One turning vector, and how many steps it has turned
The counts run from 0 to 614.
25.1	-16.7	-47.0	24.0	17.8	17.2	18.5	-17.9	5.5	13.4	5.5	4.6	6.3	-13.2	-1.4	9.7	0.8	-8.4	11.5	1.7	-11.4	16.3	13.2	15.0	37.8	5.9	7.1	-11.0	17.9	-8.3	45.0	-30.5	-30.0	-0.3	-11.8	4.0	6.9	6.0	-14.7	-0.3	-5.6	-11.6	19.7	14.8	-8.4	46.9	-1.8	-11.5	-34.8	0.5	0.4	20.4	-3.7	-5.0	6.5	29.0	-13.7
206
12.5	-8.3	-40.2	4.3	37.6	16.5	5.0	-7.6	-14.2	-7.3	9.7	15.3	-0.5	-19.2	-2.9	19.6	11.4	-17.7	-9.0	0.8	0.9	14.0	29.7	13.4	12.8	24.9	-15.3	11.5	29.1	-15.4	27.0	-23.2	-11.4	11.2	8.2	-2.4	5.8	-4.8	-10.7	-16.7	-7.6	-6.8	6.8	32.6	-34.9	33.9	-16.3	7.8	-32.9	9.7	-3.6	3.1	8.8	-27.0	9.7	13.5	23.0
140
5.4	0.3	-48.8	-0.1	10.8	9.2	22.8	-8.6	-1.0	1.2	-8.8	-1.3	-14.4	-19.9	11.4	2.2	3.5	-1.0	2.0	-3.2	-16.5	17.5	13.8	10.7	-4.1	7.9	-28.5	-1.3	20.0	-40.6	13.7	4.9	-16.6	8.3	15.7	17.4	13.8	17.4	-26.4	4.0	-20.4	-21.3	-11.7	4.1	-12.6	30.4	-26.1	-3.3	-31.2	1.1	2.0	53.1	6.3	-11.0	-1.9	-5.4	-18.5
582
12.7	-11.7	-44.6	3.2	14.3	24.8	27.2	-10.6	15.8	15.1	11.7	12.5	4.1	-18.3	5.9	-0.4	16.1	11.9	-10.5	-6.9	-20.8	12.3	21.5	3.6	1.8	15.5	-21.1	-6.6	24.9	-24.0	28.8	-19.1	-25.3	15.2	-9.8	18.6	-3.3	15.6	-17.9	0.2	-17.0	-16.6	3.2	2.3	-8.1	22.4	-33.2	-17.9	-32.6	-3.6	26.6	35.7	-13.3	1.8	-0.7	14.6	-12.1
42
26.9	-4.1	-44.8	18.3	8.9	9.8	15.2	-22.9	7.3	-9.1	-16.6	-9.0	-4.4	-22.7	6.9	7.7	5.6	-4.5	2.7	-30.5	-30.4	9.5	10.8	41.1	13.1	27.6	-13.2	-0.5	6.0	-17.1	26.2	-22.6	-42.8	1.2	-5.5	21.4	8.9	18.0	-3.5	-1.8	-31.2	-9.4	8.0	16.4	3.2	15.6	-16.3	-2.5	-15.1	-18.6	-0.2	38.5	11.0	5.7	3.9	14.0	-19.2
601
35.7	-14.0	-33.9	12.9	20.3	8.7	15.0	-26.4	6.5	1.4	-18.9	-5.5	-16.7	-30.9	11.2	17.3	7.4	-24.5	5.8	-2.6	-39.2	6.9	20.6	35.4	12.3	-0.8	-12.9	-6.3	10.8	-11.7	26.9	-18.0	-33.8	8.4	15.2	3.3	11.8	27.2	-19.5	13.1	-21.1	-8.4	-3.9	15.0	-20.8	14.0	-1.4	-12.2	0.3	-20.8	4.4	23.7	11.0	-9.9	8.6	10.1	-16.4
98
-4.0	-7.3	-37.4	14.7	22.0	5.3	19.5	-11.9	-7.3	-17.8	-2.1	2.0	5.9	-32.6	2.7	22.5	9.5	-8.7	-23.5	-1.3	-25.1	6.7	34.5	15.0	2.6	3.0	-21.5	19.6	23.9	-32.3	15.1	-22.7	-41.0	18.9	28.4	15.7	9.8	2.7	6.1	-13.9	-25.4	-23.6	-3.3	21.3	-18.0	14.0	-27.4	-7.2	-27.8	-2.0	5.2	18.2	5.6	-12.2	12.6	16.3	-6.3
108
30.3	-15.8	-51.3	5.4	29.5	8.0	0.2	-15.5	-15.3	6.8	12.2	10.9	-2.1	-19.8	-1.1	13.2	4.4	-17.8	13.9	3.2	-5.8	21.2	20.2	26.8	24.0	17.9	-8.1	3.7	12.8	2.0	27.9	-20.2	-3.7	8.9	-0.4	-5.6	9.6	0.3	-27.1	-6.5	-8.2	-7.7	11.0	23.8	-30.6	39.8	2.8	3.8	-26.2	15.0	-10.3	11.2	13.3	-17.8	-7.2	6.0	1.1
311
29.2	-11.0	-35.4	-5.3	6.3	11.3	23.7	-26.8	-0.2	24.4	-14.6	-0.3	-28.1	-20.5	18.8	15.3	0.9	1.7	24.3	-15.8	-29.1	13.1	7.6	20.3	9.7	2.5	-17.7	-21.6	8.5	-14.6	22.1	-10.0	-24.9	5.4	12.4	2.6	21.9	28.1	-24.5	13.9	-10.4	-5.7	2.8	8.3	-27.1	16.9	6.3	-16.1	-14.7	-17.3	2.2	37.2	4.9	-13.4	11.5	7.0	-24.8
501
21.8	-8.7	-51.1	6.1	14.2	24.2	14.7	-22.8	-2.9	10.6	-1.5	-0.8	-6.5	-19.8	14.2	-2.7	20.9	-1.0	7.3	-31.5	-23.4	16.6	16.7	23.4	9.7	42.5	-14.0	-10.6	11.3	2.2	22.1	-26.6	-31.0	-4.8	-26.2	3.8	8.4	12.9	-4.3	-2.2	-19.0	-5.6	25.5	14.0	-10.8	34.5	-7.1	-4.4	-30.1	-5.0	1.6	32.9	1.4	-3.1	3.3	12.6	-4.4
292
25.0	-10.9	-34.8	8.7	38.2	30.4	1.9	-20.5	-3.5	-2.3	0.5	8.8	-7.1	-25.6	4.4	15.8	17.8	-17.1	-6.2	-13.8	-25.0	10.7	33.9	18.8	19.5	35.5	-9.7	3.6	28.7	5.7	26.2	-31.1	-29.3	6.2	-5.1	-5.6	-2.2	2.2	5.1	-5.0	-18.6	-2.3	16.8	23.8	-33.5	14.8	-5.8	-5.5	-24.9	-10.2	5.9	-6.1	-1.1	-7.5	19.3	21.1	17.1
49
23.2	-11.1	-35.4	18.6	5.4	23.0	25.7	-23.3	17.2	12.1	-8.9	-3.3	-10.3	-16.6	4.6	10.1	11.3	1.1	11.6	-18.4	-33.8	15.1	12.3	21.7	17.4	16.0	-8.3	-23.4	20.1	-11.7	31.7	-24.1	-37.0	-4.5	-2.9	8.3	0.7	22.9	-13.1	10.4	-15.9	-9.5	7.7	4.4	-8.8	17.7	-10.6	-17.4	-9.7	-18.8	13.1	28.2	-14.3	3.5	8.4	24.4	-15.8
115
27.5	-14.9	-50.4	9.8	20.8	15.1	2.0	-19.6	-7.6	1.3	0.2	1.9	-1.0	-28.2	2.5	7.3	9.7	-5.6	-2.2	-21.9	-9.4	14.8	26.7	21.3	25.5	37.9	-8.4	3.3	14.5	-1.6	25.5	-32.1	-29.0	-6.8	-16.4	-3.0	10.8	2.2	-1.5	-1.9	-7.8	-0.8	20.9	34.2	-9.4	32.2	-1.6	10.3	-35.9	-4.8	-4.5	9.9	11.0	-5.9	5.3	17.9	2.7
293
23.5	-9.5	-30.7	-8.7	16.4	20.5	17.0	-5.6	10.7	15.9	-6.3	11.2	-30.9	1.8	-0.4	22.0	-2.8	-0.9	10.1	-30.5	-7.9	11.5	16.8	8.7	2.6	21.7	-26.2	-6.4	33.3	-35.7	22.0	-7.5	-3.6	9.7	-2.6	-3.6	3.9	6.4	-35.0	-7.2	-5.4	-3.3	-16.3	17.2	-26.0	12.7	-21.5	7.8	-16.9	1.8	8.3	31.6	-7.9	-17.2	12.1	8.2	21.1
563
26.4	-16.7	-31.2	-8.7	26.4	13.2	10.6	-17.1	-6.6	26.5	-6.8	26.1	-32.5	-15.2	7.8	24.2	3.0	3.5	-3.5	-25.7	-9.4	10.7	35.8	7.5	2.1	31.0	-21.1	-9.2	28.6	-20.8	21.5	-28.8	-15.5	12.6	-3.7	-8.3	3.9	6.6	-6.2	-10.7	3.0	7.5	4.7	31.7	-37.3	7.3	-1.5	10.7	-35.0	-11.2	12.0	6.6	2.8	-14.2	22.6	13.0	24.5
226
-7.5	-11.1	-31.8	10.5	23.8	2.4	15.5	-10.7	-11.6	4.5	-4.3	3.1	-0.6	-26.3	15.2	15.1	13.4	-6.5	-16.4	9.3	-21.7	9.2	33.2	1.8	13.0	11.8	-14.7	10.1	22.2	-27.1	20.5	-24.7	-40.9	5.0	24.1	-5.3	0.4	5.3	2.6	-10.5	-9.1	-10.6	4.0	12.9	-21.9	43.3	-21.2	-5.9	-46.1	-9.8	-4.6	8.9	8.8	-18.1	22.0	17.9	-7.2
521
35.5	-15.0	-51.5	-8.0	42.5	19.8	-1.3	-17.7	-18.8	1.2	10.8	15.8	-12.5	-36.3	13.4	-2.1	23.7	-5.3	-15.6	-0.7	-23.1	11.7	28.2	27.9	-5.2	29.6	-20.1	1.4	13.9	-1.4	17.5	-17.3	-6.5	14.9	-3.2	1.6	4.3	21.9	-15.1	-2.3	-14.0	-5.0	1.7	14.5	-18.5	26.0	-15.1	-4.4	-33.7	-4.8	14.0	9.5	11.1	-6.3	-3.8	-2.7	-1.3
307
18.4	-12.4	-32.0	10.8	32.4	19.1	3.5	-10.6	8.8	4.4	-6.0	-0.9	-10.9	-22.2	14.5	0.3	18.7	0.7	-22.7	-19.4	-14.7	8.2	34.1	6.9	10.8	35.1	-11.6	3.5	28.0	-33.5	21.7	-14.4	-21.6	2.2	-7.0	-5.9	-12.1	6.2	-7.6	-9.0	-6.9	-5.5	-0.1	20.6	-1.2	32.5	-33.8	7.7	-38.7	-17.0	-6.3	15.8	6.1	2.5	16.8	21.6	19.6
45
23.4	-2.0	-33.5	-12.6	37.3	22.1	4.2	-10.9	-2.7	2.1	-10.2	11.1	-30.8	-22.4	20.6	10.0	17.7	-11.9	-5.4	-16.7	-21.1	11.7	24.2	10.1	-16.7	32.5	-29.0	-6.1	22.5	-20.0	9.9	1.0	-5.3	15.0	10.3	-7.0	8.6	18.4	-24.5	0.4	-17.9	-3.6	-12.4	9.0	-30.4	6.0	-29.5	-7.1	-22.8	-5.8	3.8	33.0	3.7	-13.0	13.1	-4.0	11.7
567
23.9	0.7	-37.5	11.1	8.3	9.5	20.6	-15.7	15.0	14.1	-21.8	-10.4	-32.1	1.7	17.1	9.3	0.9	-9.7	21.1	-10.5	-18.0	13.8	10.7	5.2	20.6	-1.8	-20.3	-16.5	18.1	-39.9	33.4	2.3	-13.5	-6.4	11.1	-5.5	7.5	16.2	-36.5	7.1	-0.8	-9.0	-18.9	10.6	-17.8	34.4	-20.1	-4.2	-25.2	-6.9	-12.8	43.5	-0.6	-14.8	15.1	3.7	-10.4
255
6.7	-12.0	-25.8	0.4	13.2	30.5	28.6	-18.2	13.5	18.4	1.3	15.7	-17.3	-5.4	1.2	21.8	7.7	4.8	11.8	-25.9	-15.4	11.7	21.5	-3.9	10.9	24.6	-13.3	-16.7	37.1	-21.5	35.2	-33.0	-27.3	8.7	-12.3	-1.4	-6.2	-0.8	-2.6	-2.2	-10.4	-6.1	16.6	10.7	-34.1	12.4	-9.2	-10.0	-26.6	-6.1	14.7	18.0	-21.7	-12.2	27.9	21.7	13.8
209
11.8	-3.0	-33.6	2.7	5.8	14.5	32.5	-12.7	15.4	4.6	-13.0	3.5	-14.3	-9.9	4.1	23.3	-2.3	1.3	20.5	-9.3	-24.8	9.9	11.2	11.5	7.0	-10.5	-26.5	-10.0	28.2	-29.1	27.7	-5.9	-22.7	12.2	18.5	19.6	13.0	17.3	-25.5	7.9	-26.3	-21.5	-11.6	7.1	-29.8	12.5	-20.6	-14.8	-6.9	-2.9	19.6	48.6	-9.4	-18.1	7.8	9.2	-16.7
423
18.9	-17.5	-42.1	13.5	11.7	1.1	13.2	-7.6	-1.4	5.8	-0.5	3.6	0.0	-25.1	2.3	1.5	7.6	1.8	-29.3	-8.4	-12.8	10.3	30.1	16.8	21.4	9.0	-7.8	2.9	20.4	-35.7	25.8	-19.3	-35.7	9.0	6.3	12.3	-3.4	17.9	-6.7	-5.7	-6.4	-6.9	-9.8	32.8	6.8	29.3	-24.2	6.6	-38.6	-19.1	6.4	25.9	7.8	7.1	5.7	20.1	-13.3
443
18.2	-13.4	-16.7	18.3	7.5	9.3	24.0	-16.5	18.8	-1.1	-16.3	4.7	-19.1	-14.1	4.4	35.1	-12.9	-20.4	-2.5	-23.7	-26.1	5.5	31.8	17.4	19.1	2.9	-22.9	-0.8	28.1	-37.4	33.9	-21.3	-42.1	6.7	19.8	12.3	-0.9	12.0	-7.8	-3.5	-16.3	-3.8	-11.6	25.1	-20.3	0.0	-12.8	2.1	1.6	-18.2	2.3	20.4	-7.7	-5.6	27.9	23.8	10.0
22
14.9	3.1	-43.3	19.7	8.2	19.4	22.9	-21.2	3.7	-3.0	-12.3	-12.6	-2.1	-15.2	10.9	18.0	12.6	-12.3	18.2	-28.4	-20.2	13.0	14.3	14.5	21.3	37.1	-8.7	-3.0	18.2	-7.5	26.2	-28.5	-43.5	-5.0	-8.6	2.5	11.6	-0.1	1.5	-7.1	-25.7	-19.4	25.0	15.0	-13.6	31.7	-2.7	-3.1	-16.2	-4.1	-2.7	32.1	0.1	-13.5	12.1	21.8	-4.7
33
51.2	-13.9	-45.7	4.3	21.1	9.2	3.5	-13.9	3.2	21.9	-5.1	9.1	-32.8	-7.0	3.8	8.8	-7.6	-13.2	25.9	-11.7	-9.0	18.8	9.7	30.9	26.4	6.4	-14.0	-13.2	16.7	-14.3	33.8	-15.7	1.4	0.9	-3.3	-2.8	12.3	23.9	-38.7	8.5	-1.5	-3.9	-7.5	29.2	-21.5	26.3	1.7	8.4	-28.0	-4.8	-4.0	27.1	9.3	-8.3	0.4	4.6	-5.4
238
15.9	-1.9	-28.5	21.5	18.5	27.8	26.6	-21.1	19.6	3.0	-8.9	-2.1	-9.0	-16.2	7.2	5.3	11.7	-11.5	4.1	1.9	-33.2	7.1	19.2	13.5	12.1	3.9	-8.8	-13.7	29.3	-20.9	38.5	-12.4	-28.6	2.5	1.4	8.6	-10.5	16.7	-10.3	0.9	-23.5	-22.9	2.3	-7.7	-19.9	21.6	-26.1	-30.6	-8.8	-5.4	11.9	30.2	-18.0	2.3	11.0	20.2	-2.2
114
31.5	-16.6	-53.3	16.4	20.5	22.6	16.1	-10.8	17.1	6.8	16.9	7.5	12.4	-11.8	-14.5	7.5	0.1	-6.3	-1.5	-1.2	-9.6	12.5	12.1	27.4	27.2	3.6	-6.3	-4.1	28.5	-12.0	44.2	-26.1	-16.7	8.5	-10.1	20.7	-4.1	11.3	-18.4	0.2	-4.6	-17.8	3.5	19.6	-3.5	32.5	-18.7	-3.0	-19.4	5.6	15.7	23.2	-7.1	1.5	-8.4	20.9	-4.7
129
34.6	-5.8	-55.4	1.0	20.8	8.3	0.0	-19.0	-5.1	6.1	-10.2	-2.2	-20.7	-13.8	16.9	1.1	4.8	-11.6	11.1	-16.3	-12.2	15.8	14.0	30.8	11.5	27.6	-18.2	2.6	7.9	-13.8	19.6	-7.6	-8.2	-5.0	-1.7	-2.3	18.8	12.9	-34.1	7.6	-14.8	-7.9	-5.7	25.1	-11.6	34.7	-7.0	12.8	-25.8	-1.9	-20.7	37.7	15.8	-12.6	-6.6	-8.1	-6.2
569
16.0	-20.9	-30.6	13.5	10.1	-3.6	26.3	-8.7	7.7	10.1	-4.4	4.1	-12.3	-8.8	-5.9	27.4	-9.6	-1.5	-7.7	-11.6	-17.1	7.5	31.8	2.6	24.3	6.8	-13.7	0.7	28.8	-45.6	28.7	-33.1	-42.1	4.7	15.2	8.2	2.1	10.9	1.6	-9.2	1.9	0.4	-1.0	34.3	-10.8	21.7	-8.9	9.7	-34.7	-20.6	9.0	13.6	4.8	-1.2	22.0	25.4	-3.5
194
17.3	-8.3	-36.4	-10.7	33.2	33.0	13.6	-14.4	6.7	5.3	8.3	24.3	-16.0	-21.0	9.1	8.7	18.2	2.4	-13.1	-11.7	-12.5	10.1	29.3	11.0	-14.7	29.7	-32.2	0.1	37.6	-19.6	18.6	-5.6	-1.2	18.4	-2.4	7.4	-4.7	10.4	-20.7	-6.4	-18.1	-14.0	-2.0	7.9	-27.8	12.2	-37.4	-7.7	-34.3	3.0	22.4	28.9	-8.3	-8.7	6.3	4.1	14.5
59
